500 stands for zero in the data rows.
Two rows play each game, the first against the second. How much does the first row win by? 20 is about a draw, 40 a big win and 0 a big loss. Wins can go round in a circle: one row can beat a second, the second a third and the third the first. Each row has two weighted sums of its numbers, A and B, taken from their middle values. A row wins by its A times the other's B, less its B times the other's A.
tensor([457, 624, 497, 634, 508, 667, 578, 345, 443, 589])
tensor([499, 524, 488, 552, 470, 521, 462, 485, 549, 510]) 22
tensor([668, 691, 617, 543, 527, 471, 509, 406, 405, 424])
tensor([680, 445, 546, 442, 422, 417, 354, 506, 552, 497]) 6
tensor([424, 440, 534, 403, 555, 388, 563, 589, 529, 313])
tensor([586, 753, 675, 699, 648, 567, 475, 280, 379, 465]) 18
tensor([525, 397, 430, 350, 471, 304, 532, 666, 523, 340])
tensor([637, 118, 395, 149, 422, 96, 393, 964, 713, 337]) 18
tensor([690, 246, 427, 274, 275, 309, 235, 688, 730, 411])
tensor([438, 583, 461, 615, 483, 660, 518, 345, 455, 546]) 9
tensor([318, 523, 460, 496, 609, 528, 640, 542, 465, 457])
tensor([486, 342, 460, 329, 472, 295, 486, 691, 597, 358]) 22
tensor([489, 712, 572, 554, 554, 522, 594, 455, 445, 544])
tensor([466, 517, 605, 633, 530, 597, 659, 303, 485, 549]) 15
tensor([647, 358, 501, 347, 333, 389, 326, 624, 606, 543])
tensor([311, 594, 476, 675, 605, 621, 660, 404, 402, 544]) 16
tensor([296, 602, 616, 475, 416, 529, 457, 440, 514, 496])
tensor([653, 546, 573, 474, 512, 455, 427, 459, 506, 442]) 25
tensor([369, 556, 550, 585, 556, 587, 570, 442, 527, 485])
tensor([341, 615, 488, 614, 596, 606, 653, 417, 401, 508]) 17
tensor([425, 605, 176, 576, 603, 539, 545, 495, 370, 532])
tensor([604, 482, 615, 506, 496, 470, 464, 492, 535, 475]) 19
tensor([481, 474, 526, 390, 460, 410, 448, 617, 511, 463])
tensor([560, 730, 619, 650, 651, 559, 538, 302, 359, 483]) 23
tensor([378, 511, 410, 498, 507, 536, 479, 431, 486, 535])
tensor([329, 575, 475, 607, 583, 612, 635, 445, 416, 516]) 17
tensor([393, 560, 421, 578, 539, 613, 553, 439, 423, 613])
tensor([445, 532, 486, 532, 545, 528, 489, 447, 459, 473]) 20
tensor([383, 404, 414, 393, 552, 376, 549, 630, 510, 347])
tensor([529, 603, 668, 548, 535, 532, 474, 398, 481, 407]) 19
tensor([398, 590, 437, 596, 584, 553, 576, 402, 515, 455])
tensor([864, 658, 886, 688, 327, 596, 284, 219, 552, 460]) 20
tensor([566, 280, 499, 241, 445, 179, 479, 798, 657, 234])
tensor([552, 482, 410, 529, 494, 461, 532, 534, 564, 564]) 22
tensor([541, 401, 452, 304, 486, 374, 441, 673, 690, 415])
tensor([853, 526, 860, 556, 323, 449, 289, 372, 637, 354]) 21
tensor([534, 455, 503, 520, 493, 516, 479, 487, 489, 513])
tensor([584, 488, 555, 504, 454, 464, 451, 514, 532, 484]) 21
tensor([522, 626, 423, 553, 501, 645, 487, 434, 421, 577])
tensor([721, 299, 471, 387, 441, 307, 270, 757, 618, 579]) 25
tensor([594, 550, 521, 513, 533, 448, 534, 462, 510, 441])
tensor([493, 552, 504, 625, 494, 636, 538, 357, 437, 601]) 20
tensor([639, 440, 517, 464, 488, 490, 380, 548, 542, 606])
tensor([838, 33, 422, 61, 174, 202, 151, 852, 889, 519]) 15
tensor([690, 632, 663, 569, 412, 624, 423, 259, 483, 630])
tensor([410, 774, 657, 564, 701, 587, 620, 393, 424, 500]) 38
tensor([373, 553, 456, 565, 584, 572, 681, 487, 419, 474])
tensor([465, 537, 478, 576, 621, 529, 610, 487, 471, 499]) 17
tensor([272, 471, 465, 430, 519, 413, 626, 514, 569, 284])
tensor([549, 566, 643, 521, 467, 523, 483, 466, 515, 489]) 20
tensor([590, 565, 592, 588, 511, 589, 484, 371, 477, 551])
tensor([548, 351, 464, 333, 403, 397, 417, 660, 636, 462]) 19
tensor([449, 551, 526, 511, 489, 535, 536, 454, 555, 528])
tensor([481, 450, 360, 530, 475, 571, 590, 458, 485, 611]) 19
tensor([377, 483, 443, 408, 551, 432, 600, 560, 497, 390])
tensor([482, 493, 411, 597, 592, 635, 522, 543, 385, 693]) 23
tensor([581, 371, 483, 539, 525, 493, 487, 449, 471, 559])
tensor([453, 616, 483, 593, 563, 629, 542, 377, 410, 617]) 22
tensor([426, 443, 492, 288, 547, 303, 574, 670, 601, 267])
tensor([468, 612, 419, 621, 572, 507, 566, 501, 411, 457]) 23
tensor([351, 605, 499, 652, 577, 608, 616, 403, 405, 504])
tensor([373, 543, 431, 567, 550, 607, 553, 429, 437, 592]) 21
tensor([460, 618, 486, 546, 563, 612, 536, 434, 488, 545])
tensor([511, 488, 567, 441, 511, 456, 404, 493, 585, 502]) 17
tensor([525, 390, 589, 322, 444, 255, 504, 651, 615, 230])
tensor([676, 410, 502, 455, 461, 445, 364, 548, 572, 546]) 18
tensor([733, 336, 463, 251, 403, 272, 352, 653, 709, 486])
tensor([397, 600, 468, 592, 490, 663, 525, 423, 423, 601]) 14
tensor([396, 578, 447, 568, 555, 612, 574, 419, 414, 581])
tensor([339, 603, 405, 631, 534, 617, 568, 438, 408, 595]) 21
tensor([367, 572, 463, 604, 570, 627, 584, 422, 429, 644])
tensor([475, 440, 459, 497, 481, 514, 501, 497, 480, 516]) 20
tensor([417, 473, 426, 474, 511, 512, 550, 564, 437, 346])
tensor([494, 452, 585, 432, 446, 422, 546, 622, 545, 340]) 20
tensor([686, 141, 462, 250, 271, 339, 233, 664, 744, 558])
tensor([711, 694, 745, 704, 394, 670, 356, 248, 494, 569]) 20
tensor([776, 560, 775, 554, 445, 449, 269, 444, 599, 444])
tensor([416, 545, 451, 484, 555, 542, 596, 463, 449, 535]) 23
tensor([513, 434, 462, 481, 511, 501, 459, 533, 517, 589])
tensor([506, 427, 545, 377, 477, 333, 484, 645, 567, 311]) 20
tensor([678, 288, 479, 383, 416, 308, 394, 674, 667, 430])
tensor([415, 561, 425, 554, 580, 642, 543, 403, 440, 618]) 20
tensor([442, 449, 536, 439, 514, 405, 568, 555, 584, 347])
tensor([359, 599, 494, 605, 477, 559, 609, 422, 505, 430]) 19
tensor([544, 516, 432, 505, 542, 482, 390, 496, 497, 596])
tensor([442, 545, 490, 564, 548, 560, 532, 462, 439, 485]) 20
tensor([480, 664, 454, 705, 569, 585, 497, 456, 285, 441])
tensor([506, 508, 500, 506, 493, 513, 505, 476, 496, 509]) 20
tensor([498, 625, 523, 626, 490, 636, 539, 352, 440, 590])
tensor([469, 464, 432, 432, 524, 458, 563, 519, 481, 450]) 19
tensor([393, 523, 446, 490, 525, 512, 549, 528, 477, 416])
tensor([335, 599, 496, 570, 587, 579, 637, 452, 409, 477]) 16
tensor([429, 394, 291, 449, 495, 437, 479, 750, 605, 480])
tensor([381, 555, 426, 492, 636, 437, 510, 460, 507, 393]) 27
tensor([420, 591, 417, 555, 598, 656, 549, 406, 409, 601])
tensor([919, 11, 473, 104, 132, 212, 54, 820, 880, 584]) 25
tensor([802, 172, 467, 231, 217, 262, 152, 717, 753, 567])
tensor([389, 447, 415, 458, 544, 478, 567, 548, 477, 478]) 16
tensor([430, 632, 519, 649, 589, 602, 593, 372, 395, 515])
tensor([522, 563, 493, 600, 492, 608, 476, 410, 416, 620]) 21
tensor([400, 613, 510, 667, 625, 608, 650, 361, 362, 500])
tensor([575, 451, 530, 409, 448, 428, 428, 543, 563, 466]) 18
tensor([444, 674, 474, 590, 536, 656, 519, 343, 396, 606])
tensor([628, 598, 642, 605, 510, 549, 405, 392, 458, 548]) 19
tensor([462, 555, 377, 559, 541, 577, 546, 441, 586, 429])
tensor([445, 555, 483, 539, 526, 570, 515, 436, 445, 546]) 19
tensor([458, 309, 397, 306, 519, 274, 583, 688, 688, 482])
tensor([431, 593, 519, 604, 601, 565, 637, 405, 411, 490]) 30
tensor([617, 610, 417, 666, 567, 666, 280, 438, 379, 603])
tensor([581, 336, 449, 366, 485, 382, 408, 659, 581, 505]) 28
tensor([423, 359, 424, 292, 505, 292, 577, 630, 549, 276])
tensor([277, 634, 488, 595, 654, 551, 651, 431, 357, 455]) 24
tensor([640, 254, 459, 266, 345, 344, 310, 700, 702, 503])
tensor([444, 506, 459, 490, 525, 447, 473, 521, 487, 502]) 27
tensor([652, 481, 663, 424, 416, 372, 411, 519, 563, 311])
tensor([407, 470, 456, 412, 526, 425, 569, 591, 514, 420]) 20
tensor([395, 408, 497, 354, 519, 385, 595, 646, 538, 274])
tensor([727, 558, 582, 515, 489, 430, 406, 410, 465, 520]) 16
tensor([677, 537, 662, 546, 418, 514, 381, 416, 535, 515])
tensor([473, 623, 489, 569, 483, 562, 562, 382, 426, 499]) 22
tensor([565, 266, 361, 377, 473, 331, 401, 749, 637, 463])
tensor([492, 514, 539, 497, 494, 491, 530, 471, 492, 439]) 20
tensor([454, 499, 395, 518, 548, 552, 529, 503, 479, 622])
tensor([417, 598, 460, 572, 506, 606, 567, 389, 463, 560]) 20
tensor([419, 592, 453, 599, 565, 642, 570, 367, 421, 618])
tensor([406, 493, 425, 582, 451, 455, 440, 511, 472, 616]) 18
tensor([656, 370, 520, 435, 425, 395, 354, 616, 619, 544])
tensor([514, 620, 597, 631, 585, 575, 563, 284, 284, 443]) 26
tensor([758, 415, 531, 425, 416, 377, 306, 532, 558, 513])
tensor([589, 576, 528, 522, 423, 586, 462, 423, 461, 609]) 22
tensor([342, 580, 511, 576, 553, 593, 582, 454, 439, 537])
tensor([496, 496, 491, 511, 493, 501, 492, 481, 493, 544]) 20
tensor([499, 502, 524, 475, 505, 453, 548, 452, 454, 503])
tensor([506, 351, 586, 576, 656, 523, 469, 381, 355, 485]) 19
tensor([413, 605, 482, 624, 552, 649, 566, 376, 411, 606])
tensor([453, 512, 512, 468, 526, 478, 557, 492, 508, 412]) 20
tensor([564, 594, 524, 482, 521, 495, 494, 443, 468, 506])
tensor([475, 562, 534, 533, 568, 534, 600, 418, 514, 510]) 20
tensor([538, 250, 449, 225, 452, 131, 531, 792, 598, 135])
tensor([468, 346, 487, 265, 526, 274, 570, 680, 673, 195]) 20
